In the rows, 128 means zero.
First come named turns, each shown by rows before and after it. For each pair of rows after them, which turns, in which order, take the first row to the second? The first pair is done for you.
Q (before |-> after):
[114 123 131 148 148  67  71 144 141 122  78] |-> [125 128  49 136 141  93 151 101 123 159 163]
[135 127 165 133 141 122 110 138 151 143 101] |-> [144 154 111 149 122 108 132  93 127 122 146]
[133 138 122 128 181 115 152 122 121 170 109] |-> [132 151 132 143 173  90 122 117 116 136  93]
[132 135 138 130 143 115 103 128 134 115 114] |-> [137 135 105 123 142 128 137 112 128 132 146]
K (before |-> after):
[146 121 102 109 122 140 168 119 136 152 190] |-> [145 150  84 132 134 105 138  98 114 112 182]
[145 119 118 126 144 144 114 119 143 114 119] |-> [145 117 122 124 143 146 116 120 145 117 120]
[130 137 101 109 110 126 121 133 109 143 139] |-> [129 143 105 116 110 115 108 131 107 130 132]
L (before |-> after):
[146 116 150 125  69 148 153 134 130 124 149] |-> [142 120 166 134  70 135 128 138 130 105 128]
[133 161 117 131 123 140 104 135 130 103 111] |-> [132 160 114 128 139 142 102 140 130 111 107]
[142 143 136 122 126 125 127 128 126 114 129] |-> [141 142 138 122 134 124 124 130 126 115 126]

Between the rows of a pair lie two turns.
[127 139 136 134 157 104  99 134 115 115 110] |-> [125 118 149 114 163 128 117 153 129 148 111] -> K then L
[ 92 128  98 149 143 133 143 125  96 145 173] |-> [ 97 132 113 163 103 124 134 114  97 112 173] -> L then L
[126 125  73 101 155 159 184 126 119 153 183] |-> [132 160  75 141 103 115 146  91 104  73 177] -> L then K
[122 136 131 141 113 158 161 119 138 134 118] |-> [123 138 143 148 104 153 150 121 139 123 109] -> L then Q
[117 121 154 131 171 118  97 158 136 144  86] |-> [120 110 128 114 177 145 140 153 137 180 116] -> Q then Q
[121 132 158 137 124 117 103 135 126 114  99] |-> [126 148  98 138 137 117 134 103 105 123 142] -> L then Q
[136 113 176 140  60 155 150 127 143 106 140] |-> [132 122 187 150  71 136 122 132 141  87 119] -> Q then L
[116 144  85 120 211 116 113 128 109 161 124] |-> [113 136 136 127 195 106  76 149 122 138  82] -> Q then K
[119 124 148 112 154 126 114 145 138 134  96] |-> [122 118 126 102 150 145 151 136 138 158 125] -> L then L
[128 116 120 112 124 151 162 126 128 162 154] |-> [123 105 170 115 117 144 129 150 142 146 113] -> Q then K
[112 118  90 120 165 129 125 119 141 147 131] |-> [115 133  85 134 147 111 114 102 132 117 134] -> L then K
[116 158  64 124 176 158 115 114 118 141 128] |-> [110 133 131 115 169 168  85 155 144 145  80] -> L then Q
[141 132 129 126 135 159 163 109 127 134 124] |-> [135 133 153 130 150 146 132 124 130 123  92] -> Q then L
[117 161 105 184  96  83  99  79 100  57 143] |-> [112 135  50 136 175 137 173  97 102 165 185] -> Q then K
[125 123 142 124 110 135 134 131 133 123 125] |-> [126 126 136 124 109 135 140 127 131 122 129] -> K then L
[138 108 140 129 131 143 138 139 145 153 123] |-> [140 117 151 146 107 127 120 132 142 121 115] -> Q then K
[107 142  77 113 133 134 165  98 138 168 175] |-> [ 96 111 153  99 151 144 128 156 168 187 111] -> Q then K
[121 117 126 108 172 130 125 147 120 158 118] |-> [125 124 100 111 165 131 141 128 111 156 142] -> Q then Q
[119 122 141 165 178 140 135 167 131 132 108] |-> [124 117 122 156 169 157 166 159 132 149 134] -> K then L
[134 108 184 120  60 137 131 143 151 120 116] |-> [123 109 192 116 117 127 103 166 151 132  83] -> L then L
[123 113 158 127 126 132 113 142 142 117 112] |-> [129 137 110 139 124 119 125 107 121 101 145] -> L then Q
[107 145 122 148 155 132 113 149 115 128 111] |-> [107 139 120 141 159 141 122 152 119 142 115] -> Q then Q
[135 136 108 129 145 122 111 118 127 121 120] |-> [133 132 119 126 148 123 106 127 130 126 111] -> Q then Q
[115 140  87 126 150 129 129 134 126 159 124] |-> [116 150  83 135 144 117 120 124 120 143 125] -> Q then Q
[136 156 111  96 158 128 159  93 112 128 148] |-> [137 166 132 114 131 107 132  87 112  87 131] -> L then K
[115 118 172 116 142 157 110 129 135 144 110] |-> [118 133 117 116 163 155 134 102 115 155 146] -> K then K
[146  98 163 127 143 147 108 133 146 127  93] |-> [153 124 136 150 110 125 106  96 129  85 117] -> Q then K
[145 115 132 128  86 143 140 131 134 132 144] |-> [139 109 157 126 105 137 118 153 142 135 116] -> K then Q
[133 172  81 162 187  98 119 107  84  93 129] |-> [141 143  68 131 162 150 188 109  99 150 175] -> K then Q
[132 114 114 128 115 141 156 114 133 143 146] |-> [130 132 107 145 113 119 135 100 120 112 141] -> K then L
[130 115 133 111 101 173 123 174 135 141 125] |-> [129 143 124 137 109 130  81 155 115  92 109] -> Q then L
[115 107 156 100  88 147 162 146 122 123 106] |-> [111 119 163 115  99 123 128 146 115  99  83] -> K then Q
[129 105 145 138 183 123 129 160 128 175  87] |-> [133 140 135 174 148  81  96 124 109 106  87] -> L then Q
[132 145  92 120 152 118 134  95  86 164 142] |-> [127 138 160 134 126 101  80 120 103 126  87] -> K then K
[123 133 119 131 140 125 117 125 123 119 112] |-> [125 134 107 130 129 131 134 116 121 123 130] -> K then Q
[126 118 111 113 138 126 151 135 113 139 141] |-> [120 117 133 117 151 116 124 151 118 131 114] -> Q then L
[148  96 125 120 186 106  94 138 139 143  90] |-> [149  88 117 109 186 121 113 139 140 163 103] -> K then K
[135 138  86 128 140 124 170 119 108 142 160] |-> [128 105 166 117 132 138 138 172 140 152 102] -> L then Q
[123 151 160 143 127 138 133  92 111 124 129] |-> [124 142 169 137 122 150 141 100 118 135 129] -> K then K
[136 125  93 129 140 139 147 128 139 163 144] |-> [131 113 143 130 137 136 115 155 154 155 103] -> Q then K
[145  97 128 114 171 165 149 145 175 195 117] |-> [138 133 135 150 194 106  74 136 154 128  73] -> K then Q
[152 112 151 111  64 146 134 130 136 143 130] |-> [145 118 172 119  87 127  97 144 136 129  96] -> L then L
[133 132 161 122 157 124  85 163 139 148  81] |-> [135 119 134 102 163 154 132 159 141 190 116] -> Q then Q
[138  98 132  96  99 132 166 144 132 167 137] |-> [141 105 153 112  65 118 146 140 133 130 125] -> L then L
[119 115 157 128 112  79  88 130 115  64  99] |-> [107 105 131 103 199  96 102 153 112 128  95] -> L then L
[120 132 143 124 121 109  93 130 130 136 107] |-> [123 145 101 127 128 106 113 109 117 139 136] -> L then Q
[138 102 181 129  84 164 155 143 162 118 132] |-> [138 101 151 119 105 175 181 136 155 144 154] -> L then K
[148 136 123 144 165 111 148 167 117 104  95] |-> [155 141  94 143 150 118 176 146 112 108 129] -> Q then L
[107 121 130 109 206 116 112 163 123 152 128] |-> [112 125 102 109 201 122 136 147 116 159 157] -> Q then Q
[122 128 114 135 169  99  96 116 116 138 123] |-> [120 120 122 129 174 104  97 125 122 148 116] -> Q then Q
[ 80 132 120 147 150 125  88 124 147 113 110] |-> [ 79 124 121 138 162 137  96 132 151 132 108] -> L then K
[135 130  86 102 172 150 127 142 109 173 134] |-> [141 156  67 127 144 121 114 108  91 125 146] -> L then K
[144 127  86 121 122 138 167  99 116 141 169] |-> [139 142 135 150 109  96  97 107 117  76 113] -> K then K
[134 145 128 102 110 119 144 120 113 105 142] |-> [131 130 140  90 118 135 152 137 124 129 136] -> K then Q
[122 119 111 114 182 124 124 144 138 145 103] |-> [125 139  91 131 173 101 115 121 123 115 112] -> K then Q
[134 119 137 114 135 140 155 120 135 157 131] |-> [132 119 165 120 119 130 130 127 141 133 109] -> Q then K
[130 140 153 136 100  84 106 127 141 104 104] |-> [138 139 125 132  73 100 147 105 138 113 147] -> K then Q
[107 116 127  93 153 178 145 120 122 151 145] |-> [105 113 177 105 130 162 103 136 132 118 105] -> Q then K
[118 128 121 115 167 142 122 141 126 125 113] |-> [121 128 109 113 165 146 133 134 124 130 126] -> Q then Q
[112 100 190 115 146 116  87 190 160 140  52] |-> [119 108  77  91 189 148 179 149 134 208 146] -> K then K
[138 111 143 126  77 143 148 119 148 125 138] |-> [136 107 142 122  81 146 151 123 150 132 139] -> L then K
[125 132 123 136  70 127 141  98 125  96 146] |-> [123 101 149 111  84 158 156 131 146 140 136] -> K then Q
[144 118 133 133 105 152 134 136 129 133 146] |-> [146 124 128 138 100 146 131 128 124 123 149] -> Q then Q
[145 129  99 147 116 134 164 121 129 144 173] |-> [136 104 143 132 147 145 143 165 147 170 130] -> K then Q
[127  90 119 108 136 158 147 157 135 152 158] |-> [117 102 142 124 163 125  91 172 131 122 111] -> K then Q
[134 120 139 166 131 153 132 112 107 153 139] |-> [130 119 153 169 139 149 118 122 110 149 123] -> Q then L
[109 105 113 100  99 132 142 125 134 146 157] |-> [102 101 143  98 124 124 108 152 141 146 117] -> K then Q
[127 151 140 128 147  89  86 124 130  76  98] |-> [129 101 167  85 129 154 146 159 166 151 117] -> K then K
[137 123 128 115 166 149 144 152 162 201 118] |-> [133 165 118 153 179  90  83 128 136 130  90] -> Q then L
[129 124 151 123 153 127 108 152 124 126 105] |-> [135 144 133 141 127 112 107 124 111  94 123] -> Q then K
